In the data rows, 128 means zero.
A hidden rule labels the rows of this table. It goes by one to three of the table's principal directions, not those with the most spread.
[151 119 138 134 120  82  87 157 172  79  82  95 142 167  99 166 153 172 159 113 116  74 140 121 130 129 184 137 109 136 102 124] hill
[123 119 141 111  81 156 147 104  75 204 141 148 108  71 164 140  98  80  85 150 125 185  90 138 108 162  95 125 190 134 184 106] knot
[143 138  99 155 125 111 194 121 106 132 118 140  86 128 123  64 127 153 116 168  89 175 170 155 122 149 123 131 147 127 114 160] fern
[ 94 167 139 140 166 155  99 211 114 110 104 122 167 215  97 155 100 176 112 137  91  73 128 127 112 129 143 113  83 121 103 138] salt
[183 121 130 144 110 134 221  71 108 146  94  90  83  83 171  83 148 143 129 173  87 175 212 137 132 159 165 164 159 156 156 139] salt
[143  67  99 182 105 147 129  71 160 171 129 156 117  78 186 171 144  89 201  95 107 141 127 133 101 155 134 129 166 134 160 107] hill
[161 124 125 147 142 110 134 124 148 109  85  86 111 109 143 139 157 146 170 139  92 130 167 125 113 148 170 150 133 155 134 146] knot
[ 69 166 150 125 155 124  98 182 123 109  81 111 150 189 101 153 117 173 125 139 108  96 141 126 104 136 146 124 123 135 106 146] seed
[174 144 139  74 113 101 124 153 112 113 152 138 131 132 104 126  82 128  64 118 132  96  88 108 155  92 143 143  97 103 144 124] salt
[105 160 142 138 166 179 138 135 103 131  97  88 137 134 155 130 133 141 126 157 105 136 174 117 108 140 129 130 118 156 141 147] salt
[112 151 121 141 166 125 133 128 126 108 106 119 124 152 138 109 128 153 135 133 106 122 167 114 122 120 140 130 107 133 119 158] salt
[146  74  71 149  94 134 175  77 141 157 207 212 124  95 143 119 115  63 127 104 156 146  98 130 161 108  70 133 113  76 151 106] salt
[107 159  93 171 176 163 179 115 101 121 120 117  97 118 144  54 150 141 134 176 104 195 193 146 109 140  84 112 129 147 109 183] seed
[124 115 176 133  73 114  99 115 171 111   7  78 148 141 149 243 131 173 150 116  87  55 191 107  85 146 214 171 178 161 169 108] seed
[124 134 148 133 184 101  51 157 173  84 123  91 153 161 111 138 164 142 185  93 146  89 113 117 133 113 164 114  93 142  88 125] salt
[144 148 125 113 137 154 184 127  84 139 143 116 116 119 136  85 119 131  88 166 118 156 150 125 147 132 116 138 107 130 140 142] fern
[142  72  92 134  65 173 201  51  91 217 173 159  76  18 179 100 144  77 149 140 141 225 107 158 122 178  82 114 202 142 155 116] salt
[128 157 135 125 176  47  48 175 180  39  97 117 155 206  85 146 127 165 132  95 126  53 132  94 138  79 168 135  64 110  97 148] fern
[119 186 147 144 222 158 124 160 119  89  80  49 139 146 147 118 153 154 145 169  91 128 199 107 110 130 150 144  84 168 131 173] salt
[ 77  99 134 157 121 116  51 146 155 154 112 153 154 154 137 204 131 112 178  92 125 104  80 128  96 156 134 108 150 124 130  99] hill
[157 195 164  65 172 143  82 200 114  52 146  80 168 181  70 103 106 168  54 127 159  64 112 103 164  58 133 115  41 125  94 140] seed
[ 64 161 135 132 185 173  78 208 104 125 164 121 164 197  81 101 142 152 136 135 154 125  83 152 130 136  90  66  87 130  54 130] seed
[140 180 136 113 202 122  75 199 123  65 138  85 150 180  88  96 138 158 113 135 135 103 117 114 146  97 129 105  48 133  83 156] salt
[182  74  87 117  58 119 213  52 133 153 168 178  98  67 150 113 115  99 114 114 139 142 135 123 164 116 119 159 138  98 161 115] salt
[ 67 108 131 120 141 217 153  58 105 184 148 104 122  68 192 113 174 114 191 116 168 175 146 122 124 155 107 100 155 172 121 129] seed
[134 134 140  99 143 107  77 128 151  93 150 113 133 122 105 108 146 128 138  96 176 117  99 122 143  93 127 107 117 135  95 127] salt
[149 159 165 119 175  56  58 164 171  58  78  80 146 175 107 151 135 157 138 112 114  69 145  98 129 100 195 153  92 136 121 137] knot
[109 102 146 153  98 110  80 127 168 131  77 136 155 156 140 217 122 131 156  97 108  75 130 118 100 139 167 142 151 126 152  97] salt
[ 93 126 166 129  62 135 126 113 104 180  46 119 119 111 163 202 102 132 104 151  87 139 147 132  70 179 149 146 222 154 188 111] fern
[ 96 134  91 155 155 179 164 140  75 177 183 152 106 112 131  62 139 106 132 166 130 213 102 165 122 165  55  82 134 130 102 146] salt
[123 138 129 116 174  62   7 222 199  30 186 164 203 255  25 143 121 143 123  57 190  12  45 114 181  44 125  96  11  63  46 102] salt
[ 63  82 124 186  86 171 180  52 128 210  60 118  90  64 197 158 174 130 223 148  94 198 191 166  60 221 139 129 255 182 145 127] seed
[ 92  87 149 157  85 128  99 102 146 184  72 133 133 108 175 224 131 107 177 113 101 124 125 129  79 182 158 142 202 147 176  93] hill
[151 136 170 108 101  46 100 128 162  92  61 107 129 145 116 174 112 143 105 122 110  83 151 109 120 115 191 176 152 127 160 118] salt
[ 96 114 147 138  98 164 107 126 126 162 110 127 140 119 139 171 129 121 140 124 131 130 116 144  97 154 121 113 176 144 137 103] seed
[ 89 136 127 176 167 128 105 111 145 122  68  92 110 121 160 129 170 147 197 136 100 158 180 134  79 160 143 116 166 172 115 160] hill
[100 156 151 115 176 174 131 106 119 124 117  76 126 101 154 101 157 136 155 135 146 149 166 122 118 124 129 121 135 169 118 150] seed
[137 130 126 134  98 130 186  93 119 138  78 128 104 111 155 134 107 154 115 144  84 129 190 125 107 139 159 159 165 137 159 145] seed
[ 67 162 130 122 181 121  97 142 117 120 137 129 127 143 122  97 134 124 132 131 149 153 117 125 119 121  96 105 123 133 104 156] fern
[175 145 140 108 152 118 117 158 148  64 129  86 154 165  97 121 142 158 113 126 139  74 148 105 169  90 158 142  52 124 107 129] salt
[128 123 115 149 133 102 119 120 130 131 108 121 103 116 140 119 146 133 157 133 108 157 133 133 111 153 135 120 148 144 122 145] knot
[154 174 108  84 218 141 135 138 111  70 204 106 133 127 112  37 139 121 101 127 176 133 124  93 190  59  93 117  18 118  95 170] hill
[106 168 165 117 158 147  89 175 105 126 104  91 144 150 119 138 121 141 108 148 118 126 120 130 106 137 132 116 130 150 126 131] salt
[190 126  99 105 128 125 191 116 122 104 208 147 118 105  98  53 131 100  82 144 169 151 122 134 192  86  83 140  77  95 118 129] fern
[117  92 115 134  94  95 128  34 191 113 103 147 103  59 157 147 149 104 179  83 159 136 162 123 106 103 128 148 199 136 146 135] seed
[161 104  99 142  96 141 175  75 123 142 107 139 110  93 180 150 117 122 123 129  93 128 171 100 126 130 139 156 126 127 180 138] salt
[129  91 141 133  77 129 138  87 145 164 107 130 119  81 153 172 137 104 154 120 129 140 130 140 108 155 141 146 195 141 161 100] hill
[132 122 125 131 103 138 175 109 116 142  88 114 116 112 152 151 126 143 125 151  95 131 174 119 119 152 149 158 143 140 159 137] salt
[105 109 139 138 113 148 108 126 118 173 126 129 127 107 147 156 137 108 153 127 128 152  98 143 104 166 121 112 169 144 138 107] salt
[121 115 136 117 106 157 143 117 113 166 158 151 131 112 133 127 111 107 117 121 144 136 101 142 131 132 114 121 150 120 136 103] seed
[103 129 164 111 119 149  44 166 155 108 112 112 181 166 106 202 125 138 131  91 156  59  94 116 118 108 139 110 116 132 118  96] salt
[121 137 110 162 144 182 168 156  73 181 149 139 115 133 140  93 118 126 120 171  89 178 120 160 112 174 100 103 133 132 124 134] salt
[150 156 124  67 159 161 165 141 102  95 200 114 143 127  95  62 127 130  79 135 185 120 119 111 195  74  95 125  46 112  99 141] seed
[100 128 128 124 136 158 122 131 113 147 152 127 130 117 126 112 142 118 139 130 153 154 107 143 126 139  98 101 138 137 108 125] fern
[ 86  39 134 164  63 180 136  21 142 245 118 144 108  20 226 198 166  60 231  96 140 188 115 147  80 204 128 124 254 167 182  75] hill
[129 143 121 132 137 150 144 163 100 136 127 124 135 145 124 134 114 134 103 157 103 129 129 127 127 142 117 130 103 124 138 136] fern
[108 144 146 144 154 175 110 156 124 128  97  82 140 138 129 139 152 157 162 141 113 126 147 143  99 152 141 109 138 165 105 135] fern
[109 176 140 104 175 180 138 185  78 119 152  93 150 163 104  92 130 148  88 169 139 135 127 127 150 126  99 109  68 136 102 144] salt
[174 136 151  65 152 108 121 126 139  97 178 122 156 133 122 127 105 104  90  96 167  71 102  79 192  64 152 162  48  99 150 110] hill
[120 132 179 114 111  51  21 196 186  82  69 118 176 201  77 232 108 150 127  91 122  28  90 114 112 114 190 148 127 113 129  93] salt
[154 145 110 113 147 106 154 150 102 120 161 133 108 131 106  71 122 132 100 150 125 154 113 133 154 125 116 125  97 115 110 149] knot
[133  73 124 138 111  89 115  69 171 144 143 149 131 108 163 159 151  88 179  84 152 117 117 105 150 128 150 148 128 115 150  93] hill
[136 176 144  80 146  98  75 240 106  80 183 143 164 217  25  93  91 150  39 135 164  87  46 140 170  85  98  95  56  85  70 120] hill
[125 145 108 124 110 157 162 175  77 157 153 178 138 162 111 133  62 128  54 154  94 120  98 133 129 130  96 126 104  90 148 129] salt
[142  86 117 144  83  88 118  88 167 126  91 126 102  98 139 152 157 145 185 101 122 128 139 135 110 149 164 129 178 145 119 125] hill
[108  75 106 153  92 112 123  81 154 171 153 181 114  87 148 147 139  79 174  98 149 159  92 147 115 148 103 120 183 115 138 102] hill
[145 124 164  82  99 134 149 108 115 148 137 113 132  98 136 140 118 108  96 133 152 126 120 119 149 124 140 155 143 131 161 101] hill
[102 154 115 116 138 131 130 161  88 135 159 150 122 145 101  88 111 126  85 152 138 161  95 141 133 129  78 100 118 114 108 144] hill
[114 162 136 167 180 157  85 153 125 118  86 105 138 152 153 145 118 142 141 132  80 118 153 121  81 131 140 112 125 150 137 150] salt
[149 128 181  88  46  62 106 155 155 103  45 113 142 158  89 214  91 170  82 123 106  53 135 123 114 127 201 177 173 123 157 100] fern
[147 119 109 160 125 153 167 137 111 152 111 118 116 112 148 141 134 128 141 163  81 152 150 140 111 169 131 140 134 139 150 135] salt
[190  73  97 157  58  72 182  62 170 132 111 171  94  86 148 146 120 109 139 114 100 128 159 133 129 129 154 175 172 104 170 114] fern
[100 128 116 206 144 112 151 105 157 111  29 104 121 159 167 162 158 160 176 159  59 127 239 121  87 165 163 161 145 148 149 154] salt
Which label does each new row get?
[145 141 117  99 152 128 131 133 120 109 188 139 130 120 106  81 124 106  99 124 169 138  99 123 164  89  91 118  87 109 112 134] hill
[172 140 123 104 131  91 124 153 119 111 153 136 122 124 107 116 106 110  84 137 128 129  95 118 149 108 120 141  99 107 143 131] knot
[175 114 112 136  91  70 139 110 163  93 125 171 126 149 112 134  96 127  91 108 117  87 141 117 146  87 142 157 116  86 146 119] salt
[188 176 148  63 137 175 177 190  51 130 179  92 128 120  91  69  99 136  31 185 134 146  99 136 170 117 108 127  77 128 127 133] knot
[160 145 138  53 107 141 161 171  74 141 227 156 145 131  72  83  86  93  20 149 186 134  48 133 196  94  72 126  76  82 128 100] hill
[ 94 165 191 144 145  91  49 221 134 112  17  66 159 205 105 218 125 178 133 158  64  80 140 128  74 178 199 144 148 158 136 122] knot
[175 144 108 121 172 107 141 164 112 103 163 113 116 143 105  70 137 143 125 143 118 138 114 126 162 123 137 122  66 122  96 151] knot
[ 40 143 143 145 141 144  83 164 135 126  79 118 154 181 114 171 139 167 160 125 121 104 137 134  90 153 132 104 145 145  97 135] seed
[112  97  83 143  67 172 189  61  85 198 160 189  81  65 166  89 111 106 115 132 128 202 120 155 109 152  69  96 196 126 140 134] seed
[158 125 133 137 130 129 138 122 130 131  94  88 113  94 149 143 148 131 152 146 100 143 153 128 111 154 156 147 146 157 149 137] knot
[ 88 138 153 106 137 149  70 180 124 127 143 119 166 168  94 153 131 136 126 115 162  99  77 132 132 127 116  96 108 129  95 107] seed
[135 157 144 103 117 237 168 171  25 196 151  84 114  84 135  93 125 128  77 199 118 205  99 164 113 185  82  89 152 171 132 129] knot
[116 125 127 149 129 137 137 129 127 140 116 124 126 129 133 131 138 128 141 142 117 143 142 141 115 149 124 128 144 135 128 127] fern
[175  88 172 111  74   7  78  76 238  72  70 138 149 134 126 223 112 112 141  56 140  25 147  89 137  72 220 207 155  99 180  80] fern
[116  98 111 144 101 129 136  92 131 161 128 151 115  93 157 149 133 100 150 121 128 153 121 129 115 149 113 129 162 129 151 120] fern
[ 98  58 156 107   0  85 169  15 152 199  79 196 123  90 188 234  77  90 107  87 129  95 145 100 118 138 169 198 229  99 231  66] seed
[173 150 177  95 162  51  51 174 179  55 107  85 153 175  84 144 129 155 131  94 137  51 112 107 149  84 204 148  89 126 106 116] knot
[129  75 122 162  64  86 142  65 146 183  72 148  84  71 180 177 132 110 179 120  85 163 141 140  80 186 165 152 232 145 176 115] knot
[118 115 152 129 146  72  24 141 202  79  88 114 168 163 124 215 139 129 179  66 138  45 112  90 118 100 181 142 105 126 132 110] hill
[120  50  93 155  82 124 118  74 168 169 165 189 133  95 160 181 140  76 188  73 152 123  85 123 134 138 113 125 144 104 147  88] salt
[131 169  88 135 161 155 156 161  88 103 185 152 115 150  86  29 118 136  71 163 143 172 122 154 146 101  49  84  87 108  80 165] seed
[149 156 154 128 146  87 119 173 123 117  94 109 126 161 111 134 107 147 108 150  84 113 133 131 117 139 173 151 128 128 137 131] knot
[100  89 124 160  87 125 100  92 161 149  92 149 127 124 153 180 136 132 178  92 118 113 132 134  94 149 146 118 181 136 132 110] seed
[100  82 135 139  56 167 144  52 132 191 109 153 115  72 179 168 126 108 154 103 135 147 135 142  93 154 126 122 221 145 160  98] seed
[126 103 122 172 118 115 168  61 162 131  81 124 105 115 167 123 154 146 183 121 101 134 206 132 112 143 168 151 170 143 133 133] seed
[109 132 103 131 122 118 172  79 121 135 128 160  91 103 143  81 115 135 126 125 124 160 158 134 118 118 115 128 163 124 125 159] seed
[193 140 143  36  95 164 173 133  68 148 224 139 134  79 109  89  82  77  13 143 185 141  61 115 195  84  80 138  86  99 164 100] salt
[130 100 120 113 145 150 107  72 141 145 187 137 129  75 167 117 148  78 167  80 181 141  94 107 150 104 109 112 115 131 133 114] hill
[103 154 117 147 174 187 159 134 106 127 132 109 131 132 139  95 142 137 134 157 121 152 167 135 121 132 100 116 108 143 115 155] salt
[ 87  89 130 138  59 158 126  81 127 186 104 157 116  89 162 176 120 122 153 104 127 141 117 144  85 160 123 111 216 143 147 107] seed
[165 168 131  81 187 156  80 235 112  74 239 144 200 219  50  99  89 124  49 108 179  49  40 107 208  48  93  99   0  69  84 105] salt
[155 102  90  93  96 121 190  82 130 128 234 201 123  95 104  70 109  72  77 110 201 144  93 129 196  70  58 137  98  68 129 112] seed
A new table starts here. A hidden rule labels the rows of this table. It goes by one to three of the table's principal directions, not those with the most spread.
[172 114 155 119 151 144 133 125 111 159 137 154 121  75 133 119  96 130 170 113  92  62 103 153 116 114 116 121 129 115 112  93] 3
[102 114 107  57 110 207  85 119 158 168 121 135  42 145 141 127 162  71  42 134 147 167 120 123 230 132 135 123 128  89 168 122] 2
[167  97 143 150 182 158 146 163  70 134 114 162  91  95  82 140 119 129 167 101 106 104 131 137 119  98 113  86 122 121 138  86] 6
[ 32 168 108 128  48  72 130 103 239 148 147  58 180 193 130 136 138 167  93 174 181 198 141  90 116 202 154 193 115 163 112 155] 3
[122 137 121  74 121 156  99  76 166 125 126 147 139 116 180 122 146  67  69 129 131 118 126 126 160 127 135 120 151 112 118 156] 4
[213  82 157 187 199  98 172 179  21  85 121 173 128  82  85 109 100 148 225 102  79  61 120 153  50  55  93  98 127 133 112  93] 6
[144  94 127 128 155 159 161 120 102 118 130 174  95 113 116 109 122  96 146 116  99 101 127 138 114  74 105  98 147 109 135  90] 1
[217  39 152 131 195 110 105 205   0  70 100 187  44 115 121  68 140  97 147 113  97  90  84 150 142  13  81 116 103 101 136 100] 4
[ 87 132 115 101 107 178 129  94 146 144 126 135  86 147 136 119 138 102 100 125 112 151 126 146 167 109 117 132 146 109 172 112] 1
[ 81 137 119  94  91 121 120  89 205 145 138 115 147 144 147 124 140 108  84 151 151 148 129 107 135 153 140 152 132 133 109 139] 3
[119 100  97 116 122 196 175 132 128 102 150 133  73 155  90 112 159  74  82 145 124 170 152 121 134 100 122 104 184  98 166 139] 6
[ 85 152 107 152  74 115 162 119 153 134 151  86 148 172 112 121 124 173 148 157 125 160 147 133 112 170 140 157 140 144 158 139] 0
[ 33 140  80 127  24 157 163 116 167 129 160  60  93 238 101  87 168 155  88 193 125 228 159 139 169 186 143 179 165 131 230 158] 5
[138 123 150 141 131 130 177 122 178 180 165 127 164  87 100 138  87 157 177 137 120  78 131 116  70 176 139 121 137 139  78  86] 2
[151  95 146  75 174 207  87 121 124 158 108 176  76  88 143 136 148  65  76 107 123 105 121 125 197 129 132  76 130 100 132 101] 6
[155  99 141 140 151 128 144 149 105 120 137 147 116 117 120 111 120 126 146 127 116 104 120 127 113 113 120 114 130 122 115 106] 4
[154 169 123 138 114  89  98 119  82 125 118 125 140 122 184 126  94 165 176 106 111  94 102 167 140 100 120 153 100 121 136 140] 4
[174  96 152 126 182 122 103 151  78 128 103 175 100  91 137 125 115 116 152  97 118  84 102 134 136  79 109 104  96 119 106  89] 2
[144 130 139 104 159 131  93  96 133 128 104 165 157  91 167 143 133  96 114 108 129  93 130 121 142 130 135  96 119 132 100 131] 6
[122 112 148 143 124 189 189 147 144 177 173 113  83 118  75 119  98 149 157 133  95 120 118 143 109 144 119 129 161 110 146  72] 2
[142 142 135  95 146 202 115 106 158 136 142 131 131 100 154 150 140  77  65 117 133 123 139 118 161 165 150  86 171 106 120 154] 0
[126 118 126 122 112 136 143 117 129 143 140 134 120 128 127 108 120 135 149 140 106 111 126 143 127 133 125 136 134 126 142 112] 3
[134 167 131 178 140  31 111 128  99 100  92 121 208 119 138 161 109 183 191 105 142 116 136 128  76 118 127 141  81 172  97 148] 6
[134 160 163 163 153  76 110 137 156 177 117 117 197  84 128 182  85 195 185 104 152  90 125 108  94 191 149 123  74 167  63  98] 1
[131 179 155 123 134  96  99  86 173 141 119 112 230  79 160 168 115 140 131 116 135  95 136 123  97 184 151 132 127 161  79 168] 0
[181 103 150  90 154 181 133 135 129 153 149 147  96  71 119 121 117  85 114 122 108  83 106 139 127 108 118 116 157  94 108 120] 4
[166 128 155 121 150 177 115 148 107 197 132 134  94  80 117 147  96 155 165 106 105  82 111 153 160 159 134 110 113 113 138  85] 5
[126 148 157 168 110  57 114 180 141 162 134  67 169 134 103 146 104 223 173 143 153 134 116 117 103 201 148 176  78 167 101 128] 4
[116 122 111 106 127 130  98 101 107  97 106 160 104 152 182 104 146  91  98 119 124 133 118 136 173  82 116 121 122 113 148 130] 1
[ 92 146 108 135  98 106 139 125 176 121 142  97 147 162 127 139 134 134 103 145 165 169 139  98 116 148 140 146 129 135 111 148] 1
[113 110 102 100 119 145 125 129 142  83 132 129  95 163 133 111 167  64  50 144 155 178 132 104 147  87 122 129 154 106 131 163] 0
[191 133 171 160 173 120 136 151  99 164 132 137 168  56 113 155  82 176 206 103 104  51 122 141  89 164 137 102 112 143  90 100] 0
[156 103 153 124 156 130 132 138 143 143 138 145 144  93 124 128 119 121 133 130 130  90 124 110 110 152 136 107 127 132  84 109] 4
[187 134 172 169 183  85  91 180  82 130 107 125 174  88 134 160 108 181 170 103 140  87 123 117 118 177 148 103  83 156  85 127] 0
[138 138 128 106 124  92  98  90 144 120 115 144 186 109 175 124 133 117 126 134 130  94 133 125 124 147 141 129 118 144  99 157] 5
[164  79 158 134 160 162 148 171 109 138 152 143  85 115 111 102 118 123 132 132 112 101 109 123 130 131 122 106 139 111 118  85] 4
[ 50 150 102 104  89 105  66 122 175 118  95  91 123 197 149 143 181 119  39 146 191 223 140  92 196 160 148 157  95 146 148 168] 6
[165 106 148 150 173  96 132 152  98 115 115 155 139  96 114 134 113 132 163 108 128  95 118 119  88  93 114 112 108 135  88 105] 1
[134 137 129 169 130 103 167 137 119 119 137 115 166 122  92 138 114 164 177 131 119 122 147 130  71 140 129 128 136 150 122 131] 6
[134  80 113  93 136 184 153 123 127 130 142 169  56 127 118  97 137  66 102 133 114 123 118 128 146  69 107 109 154  87 139  94] 2
[ 82 155 128  52  97 205  87  63 229 185 139 118 135 122 178 146 151  77  32 140 147 140 136 111 205 213 165 117 154 114 129 147] 5
[ 95 127 122 114  89 107 104 144 147 108 128  82 120 177 122 107 165 128  74 163 148 188 124 121 150 145 132 178 130 136 151 173] 4
[113 165 109 127 108 101 111 103 132 112 118 119 149 141 163 139 124 130 124 118 140 140 126 134 132 109 126 145 119 128 127 153] 1
[187  90 155 164 166  96 156 161  58 117 128 160 131  94 105 100  99 159 214 119  84  63 112 154  76  91 105 121 116 136 116  89] 4
[ 95 146 116 160 100 126 138 149 112 146 122  91 117 165  89 141 131 186 157 137 127 170 148 141 140 167 138 143 113 147 182 124] 6
[113 104 120 150 101 187 221 138 139 128 181 101 109 151  51  98 136 134 140 168  89 150 160 139  85 158 128 125 203 124 177 125] 0
[ 93 163 111 117  80 105 120  95 168 133 133  98 165 151 149 129 133 143 117 148 137 147 136 131 130 159 141 161 131 142 136 161] 4
[140 121 144 131 144 100 133 127 132 139 124 143 140  98 120 131 106 134 159 117 123  98 111 129  92 100 113 138 112 134  93 104] 2
[ 49 145 104  69  82 148  76  99 212 141 117  98 102 178 154 138 174  81  10 148 184 212 128  94 201 150 143 158 123 120 139 161] 2
[141 142 137 115 148 100  79 102 114 107 100 156 154 112 193 130 126 109 119 103 131 101 110 132 146 102 122 121 106 130 104 137] 3
[166  76 125  99 137 233 196 127 116 148 180 167  42 103 103  84 112  72 129 134  75  88 114 153 129  80 105  97 195  67 151  80] 3
[ 69 182 113 140  68  33 106 107 185 137 119  74 195 165 143 145 122 186 140 147 167 165 129 115 105 163 141 198  85 169 107 159] 3
[ 78 150 111 107  93 142 119 109 179 147 134 104 113 158 138 138 137 119  84 136 154 172 127 115 157 142 135 149 128 121 137 134] 2
[127 197 112 118 126  48  16 113  88  88  60 122 159 142 222 163 136 134 104  85 169 150 104 138 184  81 126 159  58 136 122 190] 6
[156  52 108  90 154 185 129 174 100  98 132 163  26 148 105  94 173  47  53 144 146 158 124 101 175  73 117  96 146  82 140 123] 5
[112 111 111 120  98 158 145 124 102 114 138 126  78 167 125  84 143 119 121 146  96 149 124 159 155 102 112 144 154 109 192 126] 5
[183 124 167 156 175 135 145 150  99 174 133 149 140  58 107 152  75 169 211  97  99  52 116 144  93 140 125 100 111 131  96  74] 1
[102 138 132 124 125 118 105 120 155 129 118 118 148 141 143 139 141 128  99 131 150 148 134 110 144 159 142 128 118 142 119 138] 6
[185  78 138 138 162 190 207 128  94 125 165 173 117  83  84  98 114 104 176 135  66  63 147 147  78 118 119  75 191 111 136  97] 0
[100 125 109 160 103  65 157 130 150  95 141 114 163 173 131 111 128 151 141 153 151 149 139 100  86 132 131 146 119 150 103 133] 2
[187  93 165 145 179  98 113 169  81 130 117 157 131  89 128 121 109 147 172 113 118  73 106 127 113 120 122 110  94 136  90  96] 4
[122 159 128  75 131 118  62  71 167 120  99 145 174 103 199 148 146  76  68 113 151 118 123 117 158 128 139 126 121 130  94 174] 5
Which label does each new row get?
[151 109 133 128 156 154 149 143 121 128 133 142 113 103  95 138 128 105 127 120 125 120 133 121 108 109 122 105 145 117 116 119] >> 6
[109 112 108 122 111 148 157 137 150 132 147 124  91 152 103 120 134 112 109 143 143 157 131 112 128 114 124 131 140 112 132 115] >> 2
[ 52 158 101 151  54 111 150 123 171 140 142  61 149 199  95 127 147 186 125 173 142 201 162 124 131 207 153 171 133 160 180 154] >> 0
[170  61 118  95 152 192 158 136  78  90 139 177  56 121 108  74 157  50 101 139  88 113 127 146 138  55 101  99 181  86 162 125] >> 5
[109 120 112 110 110 129 160  67 144 111 135 163 139 128 149  93 125  92 139 134  95 104 128 146 100  77 105 133 157 121 131 116] >> 2
[ 84 107 100 134  94 141 171 132 142 117 147 117  84 182  96  99 143 122 115 155 129 176 136 123 126 106 115 145 147 119 163 113] >> 2
[ 66 139  95 155  78 115 118 157 108 114 116  84  85 223 116 116 157 174 113 150 148 216 141 129 182 150 135 157 104 139 204 136] >> 6
[163  82 138  77 170 184 130  94 120 120 126 201  94  81 152 101 134  39 101 112  96  75 112 136 138  62 105  87 160  93 112 102] >> 2
[ 41 173 106 104  51  54  50 112 195 103 108  57 166 218 186 123 178 143  34 169 196 225 127  98 186 185 155 204  93 160 137 206] >> 4
[ 74 174 106 120  97  98 118  79 194 117 121 108 184 148 156 155 138 117  92 130 165 163 146 103 116 143 141 143 129 146 104 165] >> 1
[148 188 125 149 153  99  82 135 127 117 106 111 185 109 167 197 119 146 118  92 179 133 143 101 136 162 159 101  98 140  85 171] >> 6
[107 146 136 182 106  92 142 177 131 145 139  69 149 160  84 146 118 213 164 147 147 163 142 116 111 201 149 152 103 161 138 127] >> 0
[202  82 161 155 186 148 191 138  63 123 146 188 115  61  99 100  83 123 218 103  56  34 110 164  58  59  90  93 156 112 111  67] >> 2
[ 98 196 123 120  97  84  76  78 151 151 103 112 179 127 195 155 107 163 144 108 137 120 117 146 151 148 138 160  89 145 124 145] >> 2
[200  79 148  87 164 196 127 141  92 179 144 184  54  66 136 105 100  96 151 112  88  46  93 155 163  99 115  95 130  80 124  68] >> 3
[149 141 148 140 124 146 163 114 141 158 161 118 164  92 118 128  96 156 173 132  93  80 132 148  91 172 138 125 157 133 121 121] >> 5
[ 89 139 112 103 122 159  77 127 125 129  94 122  78 163 140 145 163 104  64 115 153 190 130 125 207 120 129 126 110 117 174 139] >> 6
[ 68 158 122 141  87  79 132 101 187 142 128  96 182 157 129 138 126 166 136 147 148 155 140 113 105 171 141 163 111 163 117 133] >> 2
[ 96 144 147 135 124  81  85 162 176 171 116  92 133 139 126 163 116 173 115 125 187 158 107  90 145 172 143 158  62 149  84 106] >> 2
[134  91 121 120 144 172 132 161  96 134 125 148  43 142 106 115 137 107 114 121 127 146 117 129 168  89 113 111 123  98 157  90] >> 1
[ 58 153  70  98  65  99  47 135 115  70  82  82  86 240 165 115 207 110  22 154 182 255 138 121 232 116 137 179 100 129 208 214] >> 0
[ 10 193  87  87  47  82  67  72 247 123 112  69 165 208 188 152 168 112  16 153 213 234 134  82 179 166 153 190 104 146 118 192] >> 2
[157 113 118  87 150 135  96 111 116  96 111 166 118 110 165 120 150  60  82 118 136 114 120 122 148  75 119 111 135 106 109 154] >> 5
[ 52 154 122 143  74 145 159 122 196 177 153  70 128 169  86 143 124 176 125 153 140 183 144 120 128 200 145 160 136 146 157 114] >> 1
[135 135 113 111 135 152 144  92 147 112 133 148 151 109 140 137 135  84 107 124 127 116 148 120 113 120 133 100 162 119 114 151] >> 6
[203 115 173 133 175 100 101 157  84 163 116 153 143  54 132 138  88 160 196 102 108  43  96 147 110 127 123 123  86 133  85  96] >> 4
[ 73 119 103  77  87 111  97  82 157  78 115 133 109 183 176  78 174  61  45 151 136 177 111 129 161  64 104 174 143 116 149 165] >> 3
[142 148 131 148 160 109  73 168  99 129  95 125 123 130 150 174 127 152 119  97 174 145 126 103 172 148 147 102  73 134 111 128] >> 6
[152 124 150 149 117 105 170 131 131 132 166 117 157 110 122  99  94 159 180 143  95  83 111 146  68 133 119 153 149 132 105 116] >> 4
